In the data rows, 128 means zero.
Here are some numbered points:
[ 93  85 160 119 128 138 104 118  94 134  91 106  82 131 117 123 145 124
 129 125 115  98 122 134  43  81 102  84 116  76 114 102 115 131 121 111
 116 109  93 141  75 129 103 141  95 122 101 110] 0
[106  97 109 119 140 126  68 100  85  96 115 119  33  68 136 111 120  89
  83  86  83  83 124  77  37  44  75  89  92 105 100 127 130  61  79  63
  88  44  74  95  59  79 110 115 111 104 104  77] 1
[153 122 110 110 114 121 105 121 131 136 116 126 121 123 115 102  78 107
  77 130  77  88 108 113  46 115 134 132 113 117  60 124  82 132 105  94
  67 108  98  96 136 145 104 108  92 104 124  99] 2
[152 122 135 152 123 127 135 150 176 139 131 107 140 153 140 133 162 159
 125 128 150 130 158 184 134 122  98 145 149 158 192 107 141 169 163 160
 198 189 141 157 172 101 152 147 107 156 108 166] 3
[190 159 177 128 219 178 201 177 171 190 210 182 230 168 158 168 173 163
 153 154 169 123 201 215 192 161 174 155 157 172 155 120 195 183 191 177
 179 164 191 179 165 170 189 179 152 140 176 199] 4
[106 119 152 122 105 112 117 147 124 123 130 185 182 119  99 112 108 109
 115 131 137 142 157 128 126 135 103 142 146 128 142 119 121 155 140 143
  65  90 101 187 108 197 127 141  89 142 139 138] 5
[139  82  91  67 135  85  91  99 118 117 109 112  48  65 186 158 109 113
 141 100  72  89  70  95  68  87  74 112  88 104  93 104 156  74 139 134
 128  93  69 113  75  87 116  71 120 101  94  83] 6
[119 118 116 104 192 132 123 103 121 122 157 133  92 102 166 176 192 163
 131 137 148 107 158 193 192 130 131 130 153 152 178 112 158 114 134 135
 184 192 133 120  96  89 171 139 186 126 107 156] 7
[135 151 115 137 128 148  81 163 118 133 125 134 171 121 112 128 148 129
 149 129 100 155 132 131 111 130 126 145 109  88 115 110 153 138 106 119
 140 148 108 146  71 101 136 143 127 134  83 129] 8
[113 101  43  47  60  55  66  60  81 107  37  58  23  92 129 125 132  88
  87  79  68  92  75  81  78 109 110  66  76 131  48  98 125  57 111  63
 133 105  53  82  75  37  77  63 134  94  94 112] 9
[106 169 172 154 189 164 199 144 161 171 222 176 211 209 177 155 170 146
 159 191 172 162 233 193 212 202 171 137 157 148 201 165 152 208 145 190
 189 180 169 131 186 158 177 191 182 108 132 190] 10
[ 97 124  86 108  98  98 111 107  80 144  98  78 110 135  84  71  77  87
 102 117 114  99  85 103 106  86 119 105 134 121  70 129 102 111 126 110
  63  69 126  69 113  80 124  98 106 122 103  96] 11
[110  89 122 113 134 120  97 119  91 137 101 136  92 128 165 160 131  83
 105 115 152 108  96  99  53  73 133 128 106  98 120 130 170 138 132 131
 145 129 108 121 101 167 134 144 119 131  85  75] 12
[163 135 186 129 110 138 217 147 174 145 141 151 161 117 161 129 149 151
 157 161 113 136 177 147 254 217 157 155 157 161 126 155 137 197 128 127
 100 106 159 144 153 241 182 135 162 137 155 150] 13
[127 155 162 157 118 126 171 165 144 198 163 155 182 149 155 117 135 173
 153 157 140 142 162 146 181 157 161 176 156 157 133 177 134 170 131 123
 111 159 176 159 186 138 117 113 134 143 166 126] 14
[ 98 131 138 104 160 112 143 147 139 181 156 192 171 121 152 157 137 103
 130 125 137 181 148 166 113 121 151 187  93 111 142 162 178 145 151 183
 143 166 141 174 127 136 168 139 156 155 167 135] 15
[135 106  71  72  50 104  87 104 106 117  36  91  93 110  76 123 103  99
  94 107  78  85  43  78 189 117 126  78 115 111  98 112 131  55  79  70
 110  84  64 144 129  79  65  74 114 162 117  60] 16
[127 138  88 123 133 114 116 107 139  94  99  84 111  90  93 159 108 113
 101 120 101 101  77  89  88  98 117 116 107 111  94 103 162 107 108  78
 138 132 101 148 113 126 125 103  95 128 138 115] 17
[122 149 110 157 173 171 107 140 160 151 103  90 132 139 132 138 150 125
 113 180 129 134 121 172 147  96 158 143 144 163 167 126 110 148 162 131
 173 191 156 110 137  70 104 123 119 109  89 141] 18
[144 156 183 186  97 134 180 117 194 143 130 195 171 136 138 116 148 162
 147 181 101 140 169 133 238 179 174 148 142 193 147 158 117 144 143 129
  95 122 182 172 181 166 134 153 127 171 150 152] 19
[148 109 175 171 214 159 167 151 136 188 218 155 170 184 147 173 151 106
 113 147 194 167 152 178 110 165 144 138 118 140 174 115 113 129 176 133
 170 192 140 142 172 193 154 157 167 131 149 171] 20
[ 83 141 101  96  65  89  79  84  87 104  57  70  78  75 100 118  52  43
  96  72  83  92  59  71 131 100  75  82 111 121  41 124 102  84  69  54
  41  57  62 123  90  95  53  86  61 108 136  53] 21
[113 142 101 107  96 126  95 140 141 115  88 127  88 130  99 132 100  89
 125 130  85 102 109  88 182 105 119 125 100 141 132 134 118 131 122 111
 102 123 108 210  78 155 117 114 136 138 132  90] 22
[140  88 145 125 131 158 140 135 119 111 132 154 129 148 131 133 130 114
  93 128 142 161 123 100  78 129 133 136 123 111 131 161 104 175 109  98
 101 116 140 119  98 145 149 138 157 142 132 117] 23
[107 108 156 132  72 123 108 119 132 102 120 127 116 107 113 115  59 121
 130 133 121  87  94  82  68 113 128  77 112  85  88  93 113 124 125  94
  78  96 104 120  72 145 108 121  90 125 119  75] 24
[132 140 103  80  81 125 103 137 133  89  35 138 115 108 109 104 119  72
 140  83  84  91 113  76 116 109 102  97 142 137 112 124 149 104 131  97
 132  96 127 122 103  82  76  82  85 156 133 122] 25
[139 138 164 112 128 151 121 145  90 104 148 130 147 115  84 128 128  98
 108 101 121 130 116  90  60 127 123  92  80 131 138 124  80 132 128 159
 112  99 107 101 133 125 148 147 106  86 121 128] 26
[115  93 121  91 132 118 107 139 110 102 145 142 103 100 144 167 134 107
 140 115 142 104 114 127  71  88 137 142 113  94 143  99 131  98 114 102
 175 148  81  76 109 133 121 129 126 134 127 126] 27
[130 140 125 106 110 131  73 120 128 101 127 139 136 124 115 126 144 123
 145 129 103 142 143 109  48 106 111 157 110 115 109 118 122 128 128 137
 143 139 112 109 115 134 126  88 112  99 143 125] 28
New points follow, each followed by the numbers of its three nearest points above by angle, nearest first.
[ 97  85 175 190 157 137 171 129 102 166 222 139 135 101 156 110 122 167
 151 161 139 174 189 154 134 187 155 152 183 133 172 168 130 138 127 172
 119 141 123 169 154 143 134 174 177 143 117 166] --> 10 20 14
[140 143  66  65  97  89 106 101 112  98  64  79  97  87 108 104  98  78
  90  77  91 106  70  88 132 110  90  87 120 111  71 117 107  53 105  89
  81  76 104 134 103 104 114  97 132  88 116  81] --> 21 9 16
[ 95 137 120 101 131 133  93 147 156 122  67  88 182 125 132 108  72 109
 104 100 126 107 140 118  75  99 124 143 122  96 115 112  98 128  96 112
 120 118 135 167  78 181 132 168 109 157 110 133] --> 24 0 2
[146 116 108 129  63 108 100 101 117 103 113 118 104 133  97  97  70  99
 105 108  98 104 101  95  92 123 131 141 109 111  96 140 118 108 122  83
  52  89 115 139 142  92 111  93  93 148 137 110] --> 21 11 2
[136 125 132 108 118 138 121 114 135  96 112  93  76 120 154 153 137 134
 112 131 135 135 128 148  47 123 102  92  93 123 114 163 128  79 129 139
 143 127  94 115  97 128 150 118 129  93 113 139] --> 6 1 9
[152 160  83 133 125 135 178 108 128 140 146 160 127 113 125 114 111 130
 124 131 122 132 109  91 177 165 135 154 149 128  90 126  95  97 118 128
  89  67 132 132 171 144 110 126  95 131 133 115] --> 19 13 21
[124 111  91  86 100  86  80  93 107  75  73 149  67 104 149  92 112 116
 107  84  78  46  85  90  97  86 124  93 101  75  94 120 106  92 102  88
 148 104 119 153  54 105 126  81 119  97 125 102] --> 9 1 6
[153 151  98 139 144 133 100 121 149 132 135 102 166 162 118  76 112 124
 103 140 108 143 104  99 123 116  93 140 128 147 154 156 136 142 154 160
 122 135 151 148 146 101 112 119 111 104 135 123] --> 18 3 11
[139 158 147 144 124 186 190 154 155 148 131 161 156 138 139 119 156 131
 131 124 124 150 119 128 172 169 164 152 144 109 132 129  98 141 133 137
 137 133 162 177 154 188 204 155 118 143 132 112] --> 13 19 4
[145  99 109 170 121 120  73 115 121 124 148 103 164 140 115  97 111 133
 113 140 141 134 121 127  64 134 155 125  96 118 108 159 113 122 126 130
  97  91 108 111 133 135 129 108 130 135 120 133] --> 2 11 24
[110 126  63 156  86 108  59 112 115 129 103  95  98 128  88 127 125  94
 113 113  75  85  92  90  67  60 141 102 114 145 115  91 117  66 104  85
 119 119  92 149  77  81 115  93 138  90 116 152] --> 9 1 17
[111  84 126 125 214 149 123 119 132 165 112 133 108 100 169 173 145 142
 158 131 153 136 122 161  95 124 126 123 125 157 156 108 149 131 139 128
 184 173 115 143  86 122 163 122 171  79 139 121] --> 7 20 18
[ 73 106  96 101 124  97  68 136 118 105  57  62  37  84 112 132 126 115
 109 129 115  89  52 137 110  67 137  91 109 149 131 105  93  45 108  85
 169 136 114  91  71  40 107 113 144 118  71 113] --> 9 1 6
[126 153 160 124 121 131 130 129 143 124 142 116 139 115 174 140 160 145
 137 139 147 132 158 149 143 177 112 129 130  94 149 108 149 149 145 174
 149 169 141 117 170 122 127 143 161 151 136 161] --> 10 3 4
[ 93 145 124 118 157 120 130 135 133 154 106 165 166 115 150 160 179 113
 138  75 129 143 159 179  58 105  95  89 143 122 142 118 169 146 126 158
 150 129 118 168  91 130 124 150 138 110 155 120] --> 15 0 8
[125 105  78  94  88  82  43  64 110  80  85  51  39 109  99 103  94 110
 134 103  58  85  64  78  70  88  87  94  97 107  45  70  76  79  97  86
 112  88 107  55  77  42  54  77 120  68  69 115] --> 9 21 1
[143 137  78 115 122  90  90 117 121 120  74  81 126 140 124 115 119 111
 122 109 113 116  58  73  74  77  94  91 138 123 132 130  77  71 135  84
  90 138 113 129 128  95  88 121  93 147 146  96] --> 21 16 9
[138 146  88 101  83 132 138 126 126 102 129 142 155 123  51 107  96 114
 110 154 113 118  97  62 234 177 141 116 112 110 105 146  95 128 140 127
  86 103 151 134 143 139  80  84 123 169 142 115] --> 16 22 21
[104 148 129 143 135 118 105 139 106 108 133 119 149 140 127 118 140 118
  83 148 119  66  98 122  87 128 171 126 130 140 100 132 133 132 153 108
  82 128 145 128 135 142  86 125 132 123 132 118] --> 2 11 24
[144 147  80  97 120 118 100 132 119 101  40 117  98 138  53 129 118 100
 112 116  78 123  95  81 174 147  88 104 133 122 103 162 109  86 140  70
 132 104 120 135 108 104 133 117 123 142  92 105] --> 16 25 21
[121 107 114 103 117 108 110 103 114  87  80  97  98 134 154 141 169 119
 131 120  88 121 115 127  98 114 134  71 103  83 118  96 130 114 138 110
 170 166 144  97 138 154 121 125 124 101 101 112] --> 9 0 12
[129 148 187 154 125 135 168 134 125 115 137 141 112 123 145 141 117 157
 148 100 161 130 144 143 141 140 135 155 119  86 167 134 147 120 140 152
 136 149 106 124 154 137 139 146 122 117 136 108] --> 10 20 4
[156 163 108 147 130 134 121 168 154 155 128 109 191 145 108 102 117 107
 129 143 152 115  77 128 138 115 164 129 129 158 119 110 123 128 111 115
 116  75 141 133 133 103 154 132 131 121 143 130] --> 11 14 4
[ 86 141  81  86 125 121  85 129 140 137  79  99 119 119 115 110 126  92
 130 125  93 120  70  97 164  96 110 108 126 148 121 102 107  77 101 111
 120  88  90 154  91  81 105 105 114 151  89 111] --> 16 21 9
[146 178 109 139 134 147 142 189 203 129 141 171 183 149  94 122 138 137
 129 142 147 125 152 155 141 150 118 146 120 127 127 152 120 178 151 131
 120 127 147 171 162 150 174 150 134 124  94 126] --> 4 10 19
[139 125  90  86 110 127  94 173 152 117 128  87 112 136 127 125 113 124
 139 113 105 123 103 105 188  92 125 121 107 121 123 131 149 134 144  70
 143 128 117 147  84 137 155 111 167 124 114 118] --> 22 16 17
[120 140 113 110  99 112 108  95  73 128 136 122  95 133  91 121  77 112
 113 120  71 121 105  88 120  97 138 105 122 113  50 134 130 104 159 138
  26  80 126 110 170  70  90 130  88 117 120 112] --> 11 21 2
[124 101 153 150 134 138 200 142 143 141 179 173 126 143 143 115 147 180
 109 171 187 175 173 143 107 139 184  98 141 123 138 137 156 133 135 192
 133 168 136 107 153 150 142 149 150 104 112 149] --> 10 20 4
[151 155 145 137 113 126 140 146 144 134 131 138 132 148 114 138 142  80
 109 165 116 137 111 105 125 136 129 132 140 117 127 135 157 112 144 107
 120 105 172 108 108 118  89 133 116 143 126  91] --> 25 24 16
[158 113 153 152 108 152  83 111 126 107 105 143 111 115 148 148 131 134
 138 139 127 109  94 109 143 124 141 104 142 149 113 150 108 102 125 134
 143 131 168  98 141 142  91 123 119 123 128 158] --> 25 19 16
[127 112 180 180 150 132 147 131 146 127 179 182 131 153 148 132 146 159
 124 134 116 144 168 196 106 126 146 121 134 143 169 156 170 164 129 122
 158 189 137 138 134 112 141 132 148 107 146 180] --> 10 4 20
[ 84 109  51 102  59  75  86  83  67  92  53  33 112 102  98 100  66  65
 142  72  83  67  63 105 118  59  51  73 119 110 103  80  68  46  45  90
  76  85  44  91  93  42  68  49  82 135 103  89] --> 21 16 9
[ 93  96 102 114 136 116  83 127 124 105  99 112  43 105 164 110 134 124
 143  91 143  96  97 123  56  82 115 128  78 104 121 111 116  67  71 104
 116 116 102  85  82  87 139 136 124  72  75 115] --> 1 6 9
[141 144 169 140 140 159 196 130 116 186 163 175 177 149 154 154 175 164
 134 149 181 177 203 168 166 154 145 128 158 160 188 164 140 153 162 162
 157 145 141 139 172 154 160 154 193 124 150 131] --> 10 4 20
[161 115 195 142 198 152 191 158 155 161 157 136 167 138 209 141 167 151
 179 129 164 159 149 193 151 127 132 151 139 128 183 124 163 170 160 196
 195 132 171 179 139 185 118 193 166 124 149 136] --> 4 10 20
[133  94 128 102  84 151  94  47 108  71  60 107   0 104 104 116  93 142
 135 120  71 117  33 104  63 101  96  88 106 101 104  86 108  96 143  96
 136 117 129  39  90  63  83 104  94 104 100  96] --> 9 6 1
